In the data rows, the value 50 means zero.
Some points, one per row:
<30 51 31 21 18 43 58 73 30 75 61 70 66 54 35 51 60 47 46 70 64 28 33 42
 58 50 42 53 57 27 37 49 36 48 27 48 54 43 42 58 41 57 37 47 38 62 51 37
 35 39 72 50 24 42 29 53 38 37 54 35 53 44 31 57>
<58 44 47 36 16 35 45 60 68 78 53 52 53 68 35 61 60 67 63 64 54 41 20 65
 42 44 52 35 31 66 52 73 52 69 52 35 61 53 56 47 43 40 16 43 59 52 54 75
 59 36 57 35 36 44 43 63 50 46 41 50 47 52 47 46>
<47 52 60 46 31 41 48 46 71 52 59 40 68 51 48 58 40 21 56 52 50 57 69 42
 41 56 46 16 36 36 61 42 61 56 48 43 62 52 57 40 44 56 52 44 59 34 38 50
 61 57 39 28 37 48 59 44 70 40 30 30 57 45 27 55>
<42 49 43 42 53 58 74 46 24 61 42 52 55 51 60 27 73 44 55 52 43 50 43 22
 43 66 35 47 71 42 35 41 48 62 45 73 44 44 53 71 39 55 69 61 38 79 37 47
 50 76 51 52 25 68 41 44 41 35 63 60 27 58 56 62>
<48 74 46 75 41 46 25 50 79 25 84 57 47 31 78 67 33 38 67 15 29 43 18 54
 56 64 92 42 53 41 57 51 24 49 68 66 50 48 48 44 51 25 55 54 55 62 49 45
 64 72 40 19 72 64 67 61 64 68 21 47 49 47 57 44>
<44 45 46 23 53 53 75 41 48 42 52 44 60 49 64 39 66 53 41 56 49 61 71 33
 39 42 18 56 52 60 30 56 50 39 61 35 38 43 39 48 36 61 70 65 68 58 40 38
 63 64 38 80 46 50 39 53 26 43 55 48 59 57 57 50>
<28 53 27 42 39 51 58 41 25 48 17 51 61 45 61 46 22 38 39 31 45 68 67 31
 62 71 41 44 55 45 32 22 67 33 62 65 13 62 57 65 61 51 63 56 41 54 31 55
 43 72 45 61 39 66 35 29 60 63 59 48 42 45 60 73>
<64 53 44 72 62 79 57 38 50 47 32 52 45 48 61 45 57 61 42 50 32 36 53 60
 46 59 58 44 75 53 38 73 27 27 71 65 29 57 36 60 32 35 38 45 52 43 63 43
 45 55 30 59 56 68 50 44 52 55 40 47 55 49 63 46>
<47 60 35 47 45 49 52 45 58 36 65 44 56 38 58 63 28 17 48 30 31 54 14 40
 52 47 48 32 57 42 69 53 27 52 59 47 62 59 27 61 39 45 77 51 47 65 47 42
 42 53 39 33 76 47 41 70 47 55 36 43 60 35 52 48>
<33 59 44 48 64 50 48 49 45 49 49 55 48 40 64 44 32 51 49 24 44 57 52 55
 61 44 58 62 52 44 59 21 37 60 42 55 38 52 40 42 60 42 59 52 39 52 55 57
 53 60 43 43 65 41 56 44 47 45 44 50 47 60 56 51>
<34 49 54 52 45 44 33 88 75 33 81 35 62 37 48 52 44 43 63 51 64 50 33 53
 38 38 48  3 42 47 81 48 42 61 66 15 87 50 51 35 62 62 61 27 70 53 64 51
 39 21 43 39 52 37 46 81 83 53 38 27 72 62 43 64>
<52 65 66 54 39 28 56 80 56 62 59 70 54 50 33 35 26 69 25 54 86 55 63 59
 35 29 40 56 46 57 64 60 30 55 23 47 76 47 49 28 39 55 34 48 53 31 81 47
 62 40 55 62 62 45 44 52 45 73 63 45 69 43 28 40>
<45 52 29 56 49 58 57 51 41 67 49 55 59 46 38 52 34 59 28 58 38 41 47 59
 38 50 46 53 57 40 49 46 37 49 45 59 40 55 49 49 47 46 36 52 45 36 65 68
 56 43 48 70 63 50 49 40 42 62 65 52 55 48 41 40>
<40 76 47 53 33 46 54 65 44 59 55 60 61 50 42 36 73 37 50 61 69 62 50 53
 50 66 45 47 68 53 37 36 43 41 40 45 47 31 41 52 41 60 51 57 51 53 58 55
 39 38 55 67 39 51 43 62 53 43 38 43 50 59 47 66>
<45 49 44 68 52 48 65 52 44 38 54 68 47 51 48 35 59 66 31 56 50 42 48 50
 58 42 55 67 51 52 38 57 30 50 47 45 68 47 47 43 49 67 46 53 64 55 46 51
 27 54 41 59 66 52 35 42 36 51 76 53 43 58 47 48>
<56 50 61 42 79 52 51 34 63 21 42 48 42 60 56 45 43 30 62 51 33 52 48 62
 39 42 41 61 55 55 55 54 47 55 51 50 71 43 48 45 64 46 59 53 64 35 40 33
 56 45 38 38 74 56 59 41 50 41 43 47 67 77 67 46>
<48 56 48 41 45 41 46 55 70 43 51 63 59 54 54 52 54 42 66 51 54 58 58 43
 50 46 46 57 48 32 34 58 42 42 52 68 37 33 48 48 41 60 54 66 40 58 44 42
 47 61 69 37 48 50 48 70 28 43 44 76 42 75 75 58>
<49 59 42 62 52 64 53 89 38 72 69 64 66 52 30 36 38 82 30 54 53 37 36 65
 63 43 50 60 46 44 54 49 29 62 28 57 35 47 54 61 57 48 42 60 54 42 63 57
 45 28 67 62 49 24 35 49 47 44 61 63 33 59 26 51>
<43 40 69 56 68 31 45 23 55 54 45 46 31 57 63 48 78 43 57 60 48 45 72 30
 55 60 42 31 62 58 45 56 79 46 60 31 57 51 75 56 63 69 38 53 56 60 44 31
 57 62 36 43 42 62 67 46 71 47 56 33 39 72 74 53>
<26 62 63 59 74 38 53 69 26 45 54 52 67 52 50 35 37 69 58 45 58 54 64 54
 54 49 37 40 59 31 38 34 34 62 41 38 67 76 53 54 61 57 32 47 68 35 72 58
 58 63 30 34 55 32 55 62 67 46 52 43 46 76 55 39>
<48 45 58 56 72 54 50 59 51 47 49 48 48 54 44 43 53 35 44 55 44 77 47 38
 44 37 46 65 62 47 49 28 57 46 44 56 38 45 28 41 58 58 50 46 39 43 43 41
 68 43 53 45 55 47 59 39 48 52 35 42 73 57 58 37>
<42 68 58 50 45 28 39 68 51 33 68 44 52 54 36 40 44 26 43 36 82 74 50 52
 51 30 54 24 61 51 53 67 29 43 42 28 78 50 39 37 23 30 65 38 63 47 59 18
 49 58 45 56 51 46 38 77 57 54 23 35 72 24 35 69>
<60 66 51 65 55 56 45 52 48 25 41 42 49 51 65 64 48 33 52 32 56 50 49 67
 38 52 58 53 62 46 44 31 48 47 64 52 76 40 47 33 43 48 53 30 59 33 52 39
 62 55 34 37 53 62 65 55 48 66 20 66 63 52 52 44>
<59 58 47 36 32 27 31 77 68 21 64 40 62 17 49 50 57 17 36 48 44 42 37 33
 56 60 80 45 57 26 44 49 30 45 66 26 54 48 40 48 53 51 48 46 48 74 33 31
 46 52 52 41 57 47 33 52 54 57 39 38 56 44 50 32>
<51 75 61 63 31 69 47 33 46 68 32 32 42 47 64 76 33 42 42 42 52 76 62 53
 31 91 39 41 55 46 59 27 64 28 58 44 38 69 50 50 69 41 44 39 50 54 38 56
 52 59 34 45 33 64 68 42 67 68 46 39 64 31 32 75>
<59 65 40 45 44 48 66 51 40 39 62 36 68 16 71 57 31 46 18 33 66 65 58 55
 52 50 65 51 51 42 51 48 28 44 51 52 51 62 38 31 41 59 44 33 41 47 60 44
 60 63 38 53 45 60 35 41 27 72 33 38 72 25 32 70>
<53 63 49 31 47 37 51 19 52 79 24 40 47 37 57 58 13 39 33 28 51 79 79 27
 36 60 55 77 55 57 56 31 73 50 34 77 29 59 50 55 33 58 42 44 16 58 39 60
 66 64 52 60 16 37 62 15 43 67 74 43 36 29 39 50>
<35 46 63 71 58 50 40 33 70 63 50 44 26 66 43 43 56 68 56 50 23 54 44 50
 36 56 65 43 48 49 65 47 88 59 64 50 64 48 59 40 82 50 42 59 67 41 59 72
 69 42 36 31 52 63 85 54 83 43 43 37 24 67 73 30>
<47 41 47 50 52 62 53 42 47 84 52 62 46 62 42 50 62 83 62 66 62 20 40 49
 47 41 40 56 35 48 50 66 59 55 51 48 60 71 59 49 35 54 13 51 51 39 69 71
 49 39 51 40 34 42 51 59 51 42 71 41 38 55 43 26>
<44 35 50 28 62 73 71 15 28 83 25 37 52 52 63 56 64 58 41 51 31 51 65 38
 38 52 35 57 48 46 28 54 70 59 29 81 33 52 40 64 46 55 66 49 45 50 31 56
 56 71 68 61 40 68 47 45 27 45 67 61 41 50 46 60>
<31 56 15 62 15 87 39 68 47 70 56 71 58 72 28 53 67 93 59 70 48 24  3 68
 38 75 50 45 57 70 61 43 42 31 78 13 25 60 50 70 58 68 32 46 69 48 57 90
 14  9 49 90 53 33 27 71 79 55 49 55 30 30 65 60>
<75 63 35 66 31 57 46 61 73 24 63 62 57 30 70 70 25 42 34 41 41 45 52 62
 68 62 57 68 48 48 41 58 30 38 79 66 51 58 36 40 44 36 62 40 38 65 49 61
 52 41 55 51 58 57 29 52 21 72 27 57 62 53 46 58>
<41 40 64 43 62 49 53 51 59 46 55 39 41 62 61 42 64 53 54 52 62 52 49 77
 46 47 52 21 42 56 56 45 42 54 64 24 90 54 56 34 76 42 38 36 64 35 60 62
 58 62 24 47 45 63 68 68 86 52 25 38 44 53 62 36>
<56 64 55 47 40 75 51 25 41 41 23 41 39 53 54 52 45 49 54 22 46 54 61 47
 40 70 46 56 44 66 42 45 71 35 59 61 36 64 46 53 49 50 71 44 46 37 29 48
 51 79 33 57 48 60 53 38 58 70 56 66 59 26 51 40>
<58 44 72 50 74 35 62 56 60 29 44 34 55 48 38 33 31 61 34 51 53 74 66 53
 67 23 54 46 55 62 64 47 34 52 39 50 88 43 44 36 44 42 48 34 43 35 51 41
 63 47 52 42 60 58 56 34 56 48 44 48 70 40 35 39>
<40 55 54 86 91 67 48 37 33 59 46 44 37 64 39 42 32 66 56 27 20 50 23 53
 49 47 61 73 61 55 67 39 56 48 30 72 28 52 45 53 57 60 70 67 44 33 60 67
 60 57 52 40 60 48 70 39 55 54 60 59 52 57 65 18>
<46 33 59 27 79 48 77 20 35 72 43 55 40 46 63 47 59 87 48 56 49 40 62 40
 41 44 55 66 59 51 28 55 64 63 37 61 34 66 71 61 65 46 41 59 49 62 41 68
 42 63 55 54 54 43 54 30 32 46 99 45 37 56 69 52>
<26 79 46 57 24 44 57 91 50 48 81 57 62 37 40 19 49 39 35 53 78 42 60 56
 67 45 54 44 49 33 56 39  3 58 30 35 50 43 48 49 44 51 52 54 52 51 43 56
 27 45 53 76 54 26 22 61 56 69 50 38 56 21 18 66>
<47 44 51 27 58 47 39 57 56 20 41 34 37 65 67 64 65 20 75 44 26 35 33 33
 53 57 61 42 46 44 37 58 43 57 52 62 74 55 50 40 42 58 65 36 54 77 52 48
 67 67 29 30 45 81 55 55 55 51 34 45 47 50 62 55>
<51 60 53 42 38 44 55 50 34 50 48 46 57 35 68 63 28 14 44 41 41 69 65 40
 48 63 51 78 57 53 45 52 75 44 33 67 51 61 45 56 48 44 63 45 31 50 29 29
 55 81 48 47 42 63 62 33 29 44 46 49 52 36 24 60>
<45 14 70  2 67 27 60 30 65 53 42 42 35 71 64 42 68 43 68 73 37 70 45 20
 31 38 42 64 41 42 29 56 88 60 40 34 34 54 55 54 59 52 48 64 45 67 31 34
 69 54 50 44 43 54 67 57 50 13 39 50 43 67 74 46>
<31 55 59 32 36 55 53 31 36 68 35 43 51 66 57 55 74 49 53 53 49 53 63 38
 54 63 50 43 52 33 15 61 55 73 38 72 27 62 55 47 40 39 36 60 36 73 34 46
 49 66 69 49 25 52 59 53 38 37 47 47 36 62 65 54>
<48 43 46 71 57 81 82 28 20 65  5 49 32 80 35 51 34 83 50 56 67 44 74 62
 65 33 45 63 53 70 34 35 59 62 39 77 17 69 75 50 45 48 54 58 37 15 61 63
 26 58 64 57 38 47 53 23 37 49 72 61 57 48 50 44>
<63 42 80 43 77 39 50 17 64 45 19 39 48 70 56 41 42 32 70 42 34 75 80 52
 50 43 39 78 28 53 40 65 72 48 30 69 64 32 59 32 45 35 72 51 37 40 32 24
 79 63 45 34 61 77 70 41 22 24 31 59 62 65 49 35>
<55 25 66 23 78 44 56 22 55 74 41 60 36 77 46 35 59 86 60 67 20 46 69 31
 42 23 61 57 33 49 51 60 76 68 29 74 46 26 72 48 44 59 68 77 42 32 42 57
 60 53 64 48 59 62 68 39 51 27 63 77 37 50 74 13>
<68 42 46 57 72 34 56 39 52 35 58 54 69 54 61 45 40 60 27 55 50 45 65 53
 58 36 54 67 39 54 42 78 38 47 50 66 56 51 54 32 54 40 32 61 49 36 50 49
 51 58 46 66 76 58 50 47 44 55 56 55 57 67 63 29>
<58 41 34 37 40 76 43 37 45 57 26 35 20 58 43 52 62 53 62 60 47 35 31 63
 54 44 47 45 50 54 59 44 63 42 57 59 45 66 62 59 61 47 47 44 52 48 50 66
 50 45 58 40 38 48 51 53 61 44 79 66 47 48 59 48>
<87 51 87 56 53 46 61 68 58 31 66 48 74 13 61 30 31 38 27 61 65 68 73 61
 61 29 63 52 63 49 70 54 31 45 56 32 86 44 36 20 59 79 56 28 49 30 52 45
 45 38 43 59 60 42 30 49 43 77 46 33 75 51 31 64>
<21 35 94 47 94 32 47 59 88 28 44 53 42 85 33 47 38 49 72 44 44 60 54 57
 46 31 51 28 28 57 57 58 61 72 41 29 90 59 81 52 60 51 49 61 69 28 71 37
 66 55 52 31 51 55 82 62 67 35 47 48 62 86 62 33>
<54 37 43 58  0 48 37 56 75 66 44 48 62 70 29 51 55 55 58 66 52 31 28 68
 46 61 44 25 24 52 68 77 41 58 77 18 52 72 62 32 45 33 27 33 52 56 77 62
 40 49 58 39 41 30 40 85 58 51 35 45 28 35 34 45>
<29 65 54 50 67 68 67 40 29 44 36 50 51 41 60 58 44 58 47 22 45 43 62 45
 50 51 51 28 57 47 47 40 28 49 56 74 44 83 52 51 41 41 69 59 57 50 62 62
 35 76 36 48 52 48 67 48 63 72 66 37 48 45 39 50>
Here are 18 more points, each followed by its number:
<40 37 57 41 77 59 54 27 62 27 48 52 38 51 54 59 45 53 53 32 51 43 40 53
 58 26 67 23 52 48 50 53 33 50 69 60 75 57 43 41 48 29 76 42 60 42 63 54
 50 63 44 35 47 48 63 54 46 55 54 39 45 39 57 51> 0
<27 47 31 36 42 61 57 36 28 73 31 47 27 59 51 67 63 60 55 48 46 42 46 38
 54 54 49 45 49 39 37 49 56 67 39 79 30 60 49 86 38 43 48 67 13 63 41 65
 50 76 56 54 20 61 66 37 42 27 68 67 34 42 54 56> 1
<59 42 80 60 50 46 35 50 72 40 70 48 32 52 35 66 77 20 84 51 39 47 12 48
 38 47 65 40 54 69 63 37 57 54 80 42 79 49 43 48 51 41 56 36 46 58 39 19
 59 52 48  0 61 69 73 58 63 43 25 36 49 39 56 37> 2
<66 57 69 60 49 33 58 54 61 35 39 48 56 40 54 28 33 40 38 66 60 88 78 45
 30 40 40 83 53 69 61 54 58 39 37 32 65 22 40 15 53 50 47 50 58 44 36 39
 55 53 33 61 45 48 54 34 50 39 32 43 76 48 19 69> 3
<47 60 29 35 29 23 35 85 53 43 71 59 63 44 56 56 53 34 52 29 74 57 25 52
 46 70 28 59 37 53 64 33 35 63 53 33 54 37 25 42 55 58 52 47 43 53 65 50
 63 47 53 64 46 40 36 84 44 31 38 47 55 49 44 50> 4
<29 47 49 38 57 42 45 59 53 62 54 44 66 47 40 64 66 35 68 47 48 46 44 49
 48 50 70 30 54 55 58 52 41 51 36 65 58 38 51 52 64 22 53 52 32 73 48 67
 53 46 63 29 41 45 64 67 58 59 48 33 38 61 40 49> 5
<46 53 40 33 39 35 55 35 45 48 81 53 43 27 58 61 69 47 51 57 49 38 44 47
 54 46 45 39 61 34 54 44 44 60 55 39 68 55 60 70 61 51 47 47 53 66 42 57
 50 56 55 32 48 52 55 34 46 41 61 45  2 77 63 49> 6
<60 50 45 72 55 48 36 36 54 31 38 47 29 42 68 51 27 36 43 29 63 69 47 60
 48 51 64 55 68 49 54 58 46 50 57 63 64 38 49 37 52 44 66 48 63 41 54 45
 50 64 37 45 65 53 64 39 42 82 43 53 68 39 49 49> 7
<49 63 19 41 47 72 47 31 41 27 24 32 41 48 62 75 42 36 43 23 38 36 49 59
 52 67 59 40 22 52 46 54 65 65 56 82 30 67 51 39 35 24 63 40 57 71 36 47
 65 80 32 67 42 82 55 41 54 62 37 64 38 37 55 37> 8
<61 38 53 52 36 48 66 69 43 54 62 50 69 29 44 48 30 83 41 49 58 36 49 65
 50 39 50 61 53 61 49 56 34 46 42 30 39 73 41 37 61 52 51 45 63 35 56 62
 27 23 60 54 71 19 30 44 35 42 64 54 62 43 35 52> 9
<34 31 40 24 30 38 52 59 57 75 40 62 39 64 32 58 63 72 60 68 51 40 48 53
 50 46 39 34 33 59 42 78 60 63 58 14 64 90 64 54 43 42 17 52 50 54 66 60
 49 25 45 46 40 24 51 46 55 24 58 38 28 62 56 43> 10
<43 72 33 61 46 68 50 41 47 33 25 41 54 47 59 52 15 40 38 38 49 76 67 37
 41 73 67 65 55 33 37 39 44 42 58 78  5 50 37 60 32 53 58 61 57 52 38 36
 30 64 40 59 46 59 49 24 48 66 42 48 60 44 52 69> 11
<49 41 27 27 36 69 62 29 35 60 17 36 48 42 78 50 52 61 46 47 37 39 65 49
 59 53 42 53 49 55 25 26 72 55 45 74 22 63 53 61 62 53 69 57 43 65 36 75
 44 47 46 84 48 60 37 26 30 53 75 65 26 32 45 70> 12
<64 45 48 64 30 45 65 66 38 72 66 62 68 57 40 56 80 68 46 70 43 40 31 60
 56 67 39 85 51 43 34 48 42 44 52 37 56 39 40 49 57 68 38 43 67 39 55 64
 50 30 69 63 58 36 19 67 21 35 55 62 44 63 56 35> 13
<50 43 43 57 27 69 40 51 29 57 58 65 60 52 40 60 80 64 43 64 57 41 46 56
 63 85 33 53 62 56 40 46 55 41 61 31 20 49 50 70 62 81 34 49 52 54 46 59
 39 31 64 69 37 40 23 59 59 49 45 59 32 47 64 59> 14
<12 58 34 45 49 48 31 42 41 44 35 62 73 52 58 44 60 47 50 34 34 58 50 25
 59 81 43 59 74 48 33 33 61 37 53 58 27 35 42 65 66 74 53 69 39 70 34 51
 37 66 39 70 49 53 43 46 49 44 45 48 29 64 64 60> 15
<70 47 42 76 14 64 45 66 49 72 51 81 58 31 31 56 44 51 20 68 52 36 45 55
 42 57 38 87 54 71 51 52 63 32 55 51 30 54 43 47 41 70 50 48 36 37 46 53
 33 21 71 78 41 34 20 33 45 79 58 59 64 25 16 72> 16
<57 54 61 59 76 67 58 20 39 81 35 39 16 79 47 55 44 72 54 64 20 56 55 57
 54 47 61 65 65 67 62 45 75 45 55 61 41 48 62 70 77 31 37 48 20 33 51 70
 55 48 36 18 51 47 85 25 71 21 63 48 38 44 66 18> 17
Which three of these numbered points are nearest to each point below, looking only along the 7 directions in which the first points spread most? Their numbers follow each, nearest first.
<68 55 41 54 51 63 59 30 47 31 57 54 47 28 73 76 51 32 40 31 47 47 23 41
 52 52 74 55 56 55 33 58 39 33 71 64 49 43 47 35 24 40 63 46 31 53 30 27
 61 77 39 23 47 60 53 46 27 49 34 56 47 28 57 52> > 8 7 11
<62 53 29 62 54 59 71 49 42 57 83 61 59 37 49 46 65 72 28 43 50 24 42 48
 56 54 46 68 55 51 39 75 16 46 31 70 44 25 36 71 35 57 55 64 35 66 54 66
 38 41 67 66 52 39 29 59 12 50 76 63 22 62 52 52> > 13 9 14
<68 68 39 67 31 66 51 52 31 51 48 66 45 50 36 54 60 58 49 50 71 41 30 56
 52 63 35 73 48 67 49 21 63 42 60 68 11 43 38 46 51 58 47 53 50 53 59 68
 44 41 66 75 35 45 30 51 43 62 53 60 48 31 38 52> > 16 14 9
<44 76 46 46 38 24 66 81 49 47 73 74 58 30 44 47 47 52 47 56 52 39 38 50
 61 44 42 28 61 34 46 78 13 46 59 42 79 49 34 48 40 38 43 42 52 57 64 46
 40 60 56 45 46 42 44 79 46 49 47 47 52 56 43 61> > 4 5 9
<75 44 51 67 43 65 44 53 70 38 55 43 40 41 45 65 59 38 64 59 44 66 10 43
 39 65 54 65 53 59 62 51 50 52 57 46 23 42 43 42 48 38 54 45 54 61 34 35
 58 34 72 55 42 52 48 66 43 44 32 50 68 38 56 47> > 5 6 0
<66 75 53 66 69 47 49 70 48 27 55 43 54 40 40 43 27 52 32 28 57 57 50 64
 65 56 61 77 51 70 74 54 27 32 46 44 64 38 40 28 52 53 66 38 60 28 61 54
 53 44 23 48 66 57 47 46 62 69 41 47 70 37 29 40> > 7 0 9
<14 43 68 14 19 18 36 91 70 33 81 66 79 38 42 46 80 24 70 57 63 52 53 24
 36 45 21 29 31 39 36 55 58 53 22 17 54 37 51 57 32 66 43 58 52 56 39 29
 51 43 71 55 24 44 27 80 43 42 34 41 45 70 34 60> > 4 6 5
<39 57 30 58 42 40 37 53 64 55 73 62 57 54 30 70 51 65 44 45 44 13 28 53
 52 56 36 57 27 45 53 39 64 47 43 48 31 58 51 71 46 56 39 50 46 65 64 65
 51 34 73 73 44 43 44 65 57 38 64 64 37 52 61 40> > 13 14 6
<43 70 47 69 50 75 45 49 44 53 36 52 47 43 39 40 29 55 36 36 36 47 57 47
 48 64 65 45 53 46 55 30 43 46 50 74 30 46 41 57 50 61 52 56 50 21 43 27
 38 64 60 51 47 69 53 29 63 53 58 64 62 39 44 55> > 11 7 0
<59 53 76 44 44 43 49 54 58 23 65 51 82 19 46 24 42 35 44 56 73 51 65 48
 43 41 43 21 52 51 69 49 33 46 72 15 78 42 36 31 51 63 51 29 65 47 63 50
 47 51 34 41 59 25 34 80 53 55 46 31 82 53 20 62> > 4 3 5
Now 18 new points, numbered from 0 again:
<72 80 71 65 52 62 37 55 45 46 60 48 61 44 54 57 22 54 43 30 52 61 41 56
 39 43 64 48 53 71 80 57 47 47 46 63 45 33 44 21 58 36 49 39 64 43 68 38
 53 47 50 32 81 61 69 51 65 70 43 54 79 46 43 45> 0
<17 60 61 53 57 47 64 52 54 55 75 57 65 51 43 49 38 50 32 45 59 37 62 62
 45 43 50 25 57 41 51 61 39 67 34 52 56 59 71 50 56 63 38 61 69 34 65 45
 49 65 54 50 50 41 61 61 34 51 65 39 43 61 54 45> 1
<82 41 44 42 46 41 65 61 48 74 44 61 61 42 49 38 61 52 27 58 45 32 64 61
 49 36 42 64 46 51 35 82 47 48 33 41 58 44 49 52 18 39 52 55 48 47 38 44
 48 27 70 69 39 56 26 44 28 35 70 48 58 39 33 43> 2
<44 14 33 36 42 79 46 48 55 46 26 37 44 77 42 51 71 49 78 69 47 33 59 56
 50 25 43 15 22 48 53 58 59 44 48 33 44 57 54 60 41 58 37 41 69 41 56 59
 38 34 78 55 31 67 48 47 47 33 64 72 40 42 51 45> 3
<48 83 57 61 43 54 36 69 56 45 62 49 45 42 40 64 56 22 41 59 40 60 45 32
 47 54 49 50 53 42 53 44 61 48 56 63 43 47 36 58 63 48 55 33 44 51 26 38
 61 49 57 37 27 42 59 45 63 62 33 29 53 48 30 56> 4
<60 59 30 66 46 79 43 25 31 58 19 70 45 59 55 42 39 54 39 26 27 51 62 45
 62 83 28 52 61 54 34 48 62 39 41 82  1 39 51 60 46 62 45 56 42 44 43 35
 26 81 62 68 41 44 41 39 44 64 57 75 37 26 74 59> 5
<55 43 51 55 79 37 58 48 63 45 37 46 48 63 63 40 42 70 30 43 60 43 55 68
 50 38 63 55 53 54 49 58 39 70 36 48 70 64 57 47 39 33 39 52 45 35 72 36
 59 48 59 32 70 57 60 58 44 51 62 47 59 65 41 20> 6
<60 35 66 44 87 52 58 12 57 32 16 44 37 50 64 43 50 36 61 55 31 73 86 35
 45 14 51 44 43 44 38 74 67 48 53 62 54 35 52 45 50 45 68 56 54 50 22 15
 67 65 51 44 58 66 62 30 24 39 42 62 68 50 55 48> 7
<64 65 59 36 35 42 33 52 67 25 59 36 49 27 68 69 45 14 56 40 54 63 35 41
 45 52 69 53 48 52 60 43 59 29 69 45 63 34 33 34 56 37 83 35 46 61 20 37
 61 44 17 44 54 66 40 55 56 51 12 46 61 44 37 60> 8
<58 25 36 51 49 47 43 48 50 52 58 69 46 78 36 48 64 65 68 73 36 31 39 55
 47 50 43 45 39 47 46 66 67 58 44 38 31 30 61 81 41 62 39 66 59 63 53 51
 39  7 76 84 62 50 38 48 48 38 57 59 33 62 64 39> 9
<53 47 55 56 52 54 51 66 34 48 62 55 48 60 44 34 47 74 46 54 61 58 54 43
 52 38 74 57 65 51 70 33 39 42 51 62 35 42 37 50 42 58 72 64 45 46 51 66
 50 29 67 64 44 49 53 55 62 44 61 58 56 35 50 54> 10
<77 77 40 70 36 58 46 76 50 50 69 56 50 41 48 52 36 52 40 47 46 32  2 87
 50 47 72 66 50 77 86 81 22 46 70 63 73 43 27 35 51 25 54 23 52 39 65 53
 54 41 26 49 77 47 52 71 59 69 39 53 62 27 33 42> 11
<49 63 33 65 28 50 46 71 48 43 80 67 55 61 37 51 74 55 62 77 65 31  3 78
 56 64 35 54 58 59 81 30 44 20 84 14 44 56 34 56 66 59 41 47 65 37 57 73
 25 12 37 68 61 24 16 80 59 38 36 51 59 60 54 77> 12
<75 53 39 53 14 57 45 43 54 68 49 56 67 45 46 84 49 43 54 52 55 54 14 55
 36 76 43 77 36 50 51 47 64 53 63 53 11 63 45 59 49 39 41 34 31 63 50 63
 39 29 61 55 41 36 47 50 45 48 64 50 37 37 29 50> 13
<61 42 75 65 99 54 60 38 48 41 37 29 55 55 55 55 47 62 37 42 36 53 49 24
 46 34 65 76 81 56 42 61 43 64 24 65 48 41 50 53 47 52 56 58 28 49 37 22
 70 49 48 40 59 62 72 34 33 38 51 47 45 67 67 32> 14
<67 83 46 41  9 65 48 49 47 21 53 52 55 31 40 52 72 22 59 44 44 43 42 35
 37 52 58 34 45 61 62 54 52 25 73 60 49 26 38 51 21 41 82 44 71 70 24 21
 41 38 42 44 40 48 46 51 57 51 33 50 63 33 33 62> 15
<51 67 39 76 27 29 63 61 44 81 64 73 42 46 38 47 57 67 44 47 79 38 43 78
 61 56 62 77 54 48 47 42 34 54 22 52 46 55 63 58 43 53 23 53 53 43 81 62
 43 43 44 65 64 32 55 40 46 62 67 43 40 68 51 47> 16
<54 39 73 63 99 45 54 16 42 60 39 35 23 81 54 49 48 80 69 39 20 59 56 48
 56 30 65 86 39 84 53 54 81 67 32 54 59 49 81 33 63 47 53 53 46 43 60 58
 74 39 40 34 62 58 90 47 57 34 61 75 41 48 72 13> 17
The same question for these:
<55 94 34 81 38 62 43 81 43 34 86 45 55 37 37 44 49 61 34 47 46 29  0 86
 62 43 78 70 62 60 81 62  9 40 70 53 74 29 32 37 49 38 70 40 58 55 52 75
 49 51 23 37 71 44 39 68 64 71 30 46 51 39 29 43> > 11 0 12
<64 83 21 79 36 77 36 59 47 32 87 50 66 45 57 56 36 78 37 36 64 32  8 72
 55 55 49 49 49 68 69 41 22 39 97 37 47 39 16 14 59 38 56 35 78 28 76 75
 37 34 46 68 84 52 40 95 52 71 27 55 61 44 54 47> > 11 12 0
<50 27 51 59 65 51 37 63 51 46 52 41 21 64 43 57 58 55 65 73 22 51 39 59
 60 42 43 62 63 46 51 39 53 57 50 48 51 42 58 76 63 60 36 63 56 54 56 54
 29 24 44 53 56 50 42 44 58 29 60 56 35 56 53 42> > 9 3 1
<79 34 38 71 65 64 39 49 51 50 42 59 23 48 43 56 49 63 51 47 24 46 36 35
 65 49 61 73 70 67 60 56 52 36 45 59 32 36 53 67 47 43 44 69 50 59 40 48
 51 40 52 45 67 61 58 29 46 43 48 68 45 60 63 32> > 14 10 6
<54 27 53 45 78 33 33 40 77 32 51 49 41 52 63 60 39 50 66 41 37 56 34 39
 48 43 68 65 53 56 32 74 47 50 51 49 60 44 46 34 46 44 49 73 54 53 48 20
 69 54 51 28 69 68 65 47 39 44 21 50 51 57 77 31> > 14 7 6
<43 50 32 48 39 87 69 40 20 57 22 51 46 43 48 46 42 34 56 45 49 64 50 42
 58 77 41 46 50 44 20 29 60 44 60 74  8 75 32 69 60 40 65 49 30 55 37 62
 29 75 41 49 29 49 54 38 64 50 38 44 49 14 34 72> > 5 4 13
<70 66 49 79 44 68 52 62 42 55 60 56 62 48 46 49 28 74 26 54 54 33 53 72
 51 46 59 45 60 48 60 60 31 59 33 50 74 50 58 54 57 55 34 39 54 33 72 65
 44 50 59 54 63 48 42 42 37 67 76 50 72 41 23 49> > 16 10 1
<59 30 57 49 47 61 46 24 49 64 30 46 28 45 50 62 76 50 64 71 50 35 44 53
 35 50 55 28 40 68 65 61 64 49 66 42 63 75 67 61 58 39 48 38 49 52 39 62
 45 37 50 52 43 62 52 43 64 46 55 62 38 30 58 65> > 3 4 13
<55 28 78 30 74 38 37 17 55 51  5 15 38 55 64 55 41 48 63 51 28 73 88 29
 56 45 51 45 40 45 51 45 92 58 57 66 65 71 76 37 55 28 53 51 54 41 27 41
 65 72 29 26 58 92 81 29 66 57 50 57 52 35 41 37> > 7 17 14
<49 40 45 24 53 51 56 37 34 74 24 43 44 53 37 56 51 54 61 64 61 61 53 23
 34 58 51 59 42 58 38 58 69 62 31 81 33 60 71 61 49 45 55 60 27 59 41 59
 52 82 42 60 41 60 60 31 36 51 70 79 39 48 58 62> > 5 3 10
